In the data rows, zero lies at 4.5, halfway between 4 and 5.
Here are some points:
np.array([2, 5, 4, 4, 5, 4, 4, 8, 4, 3, 3, 4, 4, 4, 4, 5])
np.array([4, 6, 5, 6, 6, 7, 6, 6, 5, 4, 6, 4, 2, 6, 4, 6])
np.array([2, 4, 5, 6, 6, 6, 6, 4, 5, 6, 3, 4, 6, 5, 3, 4])
np.array([5, 2, 5, 5, 6, 4, 5, 5, 4, 5, 5, 5, 4, 5, 6, 7])
np.array([4, 6, 4, 5, 6, 5, 8, 5, 5, 3, 7, 4, 5, 6, 4, 6])
np.array([9, 5, 6, 2, 4, 2, 0, 3, 5, 1, 6, 7, 4, 4, 7, 9])
np.array([4, 6, 5, 5, 4, 3, 4, 5, 4, 4, 2, 4, 4, 5, 6, 3])
np.array([4, 5, 5, 4, 2, 3, 5, 3, 5, 5, 4, 4, 5, 4, 4, 2])
np.array([3, 4, 5, 5, 7, 4, 6, 4, 4, 3, 6, 4, 4, 4, 4, 7])
np.array([3, 3, 4, 3, 5, 5, 6, 8, 5, 2, 4, 6, 3, 5, 3, 5])
np.array([4, 4, 3, 2, 7, 7, 7, 4, 5, 5, 4, 5, 4, 6, 5, 7])
np.array([4, 4, 2, 4, 6, 6, 5, 4, 4, 4, 5, 2, 5, 6, 5, 4])
np.array([3, 5, 5, 2, 3, 1, 3, 5, 4, 5, 3, 4, 5, 4, 4, 2])
np.array([3, 4, 2, 6, 6, 6, 5, 6, 5, 4, 5, 2, 5, 5, 5, 4])
np.array([3, 4, 5, 4, 6, 4, 7, 4, 6, 6, 4, 5, 4, 3, 4, 5])
np.array([9, 5, 9, 9, 0, 3, 0, 3, 4, 3, 8, 7, 4, 1, 9, 8])
Here are 24 more points, each followed by its number:
np.array([6, 5, 7, 4, 0, 3, 3, 5, 4, 5, 4, 5, 5, 3, 5, 3]) 0
np.array([4, 4, 4, 4, 6, 4, 3, 5, 5, 6, 6, 3, 4, 3, 4, 6]) 1
np.array([9, 5, 8, 4, 0, 2, 1, 4, 6, 4, 4, 4, 5, 2, 5, 4]) 2
np.array([3, 6, 5, 3, 6, 7, 6, 4, 5, 3, 3, 5, 3, 7, 2, 5]) 3
np.array([9, 4, 6, 4, 3, 3, 0, 4, 6, 3, 9, 8, 6, 5, 7, 8]) 4
np.array([1, 6, 5, 5, 5, 4, 5, 6, 6, 6, 2, 3, 3, 5, 3, 0]) 5
np.array([0, 4, 2, 6, 6, 6, 7, 4, 6, 4, 3, 6, 6, 4, 4, 5]) 6
np.array([9, 3, 9, 8, 0, 2, 0, 3, 4, 5, 6, 8, 5, 2, 8, 7]) 7
np.array([3, 4, 5, 3, 6, 5, 8, 4, 5, 5, 3, 2, 6, 6, 5, 4]) 8
np.array([2, 4, 3, 3, 5, 4, 7, 3, 5, 4, 5, 5, 4, 5, 4, 4]) 9
np.array([3, 5, 4, 7, 7, 5, 5, 6, 6, 5, 3, 4, 6, 6, 6, 7]) 10
np.array([3, 4, 5, 6, 5, 6, 7, 4, 6, 5, 5, 2, 5, 5, 3, 2]) 11
np.array([3, 4, 4, 3, 6, 7, 8, 6, 2, 5, 4, 5, 4, 5, 3, 6]) 12
np.array([9, 6, 9, 9, 1, 2, 0, 3, 5, 5, 8, 7, 5, 2, 7, 6]) 13
np.array([5, 4, 3, 4, 6, 4, 5, 5, 4, 5, 7, 5, 3, 5, 5, 4]) 14
np.array([1, 5, 6, 6, 5, 6, 5, 6, 4, 6, 5, 5, 5, 5, 4, 0]) 15
np.array([3, 6, 5, 6, 6, 4, 6, 4, 7, 5, 4, 5, 6, 4, 3, 0]) 16
np.array([4, 6, 5, 3, 5, 6, 5, 6, 4, 3, 4, 4, 3, 5, 5, 6]) 17
np.array([9, 4, 9, 9, 0, 5, 0, 5, 5, 3, 5, 6, 2, 2, 9, 6]) 18
np.array([3, 5, 5, 4, 3, 3, 3, 4, 5, 6, 2, 4, 4, 5, 3, 3]) 19
np.array([3, 3, 1, 4, 5, 6, 7, 6, 5, 7, 6, 4, 6, 5, 5, 4]) 20
np.array([2, 5, 3, 6, 5, 7, 7, 4, 5, 5, 4, 2, 6, 5, 7, 0]) 21
np.array([1, 5, 1, 6, 5, 6, 8, 5, 5, 6, 6, 2, 4, 5, 2, 5]) 22
np.array([2, 4, 4, 5, 7, 4, 4, 5, 5, 5, 6, 3, 4, 5, 4, 5]) 23
Which two of these numbered points are nearest to each point below, looking only along the 2 directions in which the first points spread most? Their numbers follow each, nearest first.
np.array([2, 6, 3, 5, 5, 6, 6, 2, 5, 7, 3, 4, 4, 4, 2, 5]) > 11 8
np.array([2, 5, 4, 4, 4, 4, 6, 5, 5, 4, 3, 4, 4, 6, 3, 4]) > 11 15
np.array([9, 6, 4, 3, 6, 2, 0, 4, 3, 1, 8, 5, 5, 1, 8, 9]) > 4 18
np.array([0, 5, 4, 5, 5, 3, 4, 3, 3, 6, 3, 3, 4, 4, 4, 3]) > 16 15
np.array([1, 4, 4, 3, 5, 3, 5, 5, 2, 7, 4, 5, 6, 5, 3, 0]) > 5 16
np.array([2, 5, 4, 3, 7, 6, 5, 3, 3, 4, 3, 4, 4, 6, 3, 5]) > 20 3
np.array([3, 5, 2, 3, 4, 1, 2, 6, 6, 6, 2, 5, 5, 3, 4, 4]) > 19 16
np.array([3, 5, 5, 2, 6, 5, 7, 4, 4, 3, 4, 5, 4, 5, 3, 5]) > 23 9
np.array([6, 4, 5, 6, 1, 3, 2, 7, 6, 3, 3, 5, 4, 6, 6, 3]) > 0 19
np.array([3, 6, 3, 4, 7, 6, 7, 6, 6, 3, 4, 6, 5, 5, 4, 4]) > 3 20
np.array([3, 6, 5, 5, 6, 5, 5, 5, 5, 4, 6, 3, 4, 5, 3, 5]) > 23 10
np.array([2, 5, 5, 5, 7, 3, 5, 5, 3, 4, 3, 4, 4, 4, 4, 4]) > 9 11
np.array([2, 3, 5, 4, 2, 3, 5, 3, 5, 6, 2, 5, 5, 5, 4, 3]) > 19 16
np.array([5, 4, 3, 4, 4, 4, 1, 5, 4, 5, 5, 5, 6, 4, 6, 6]) > 1 14
np.array([4, 4, 4, 4, 5, 6, 9, 5, 4, 4, 5, 3, 5, 6, 4, 4]) > 3 20
np.array([3, 5, 5, 4, 4, 2, 6, 4, 3, 6, 2, 4, 3, 7, 4, 3]) > 16 15
np.array([1, 5, 4, 4, 5, 5, 8, 3, 4, 7, 3, 4, 6, 5, 4, 3]) > 21 11
np.array([3, 5, 5, 3, 5, 8, 8, 6, 4, 5, 5, 5, 5, 6, 4, 6]) > 12 3
np.array([9, 5, 8, 8, 0, 2, 0, 3, 4, 2, 7, 6, 3, 3, 8, 7]) > 13 18
np.array([9, 5, 5, 2, 4, 3, 0, 2, 6, 4, 9, 5, 5, 5, 7, 8]) > 4 18
np.array([9, 4, 7, 2, 0, 4, 0, 5, 5, 2, 3, 8, 6, 4, 7, 3]) > 2 0
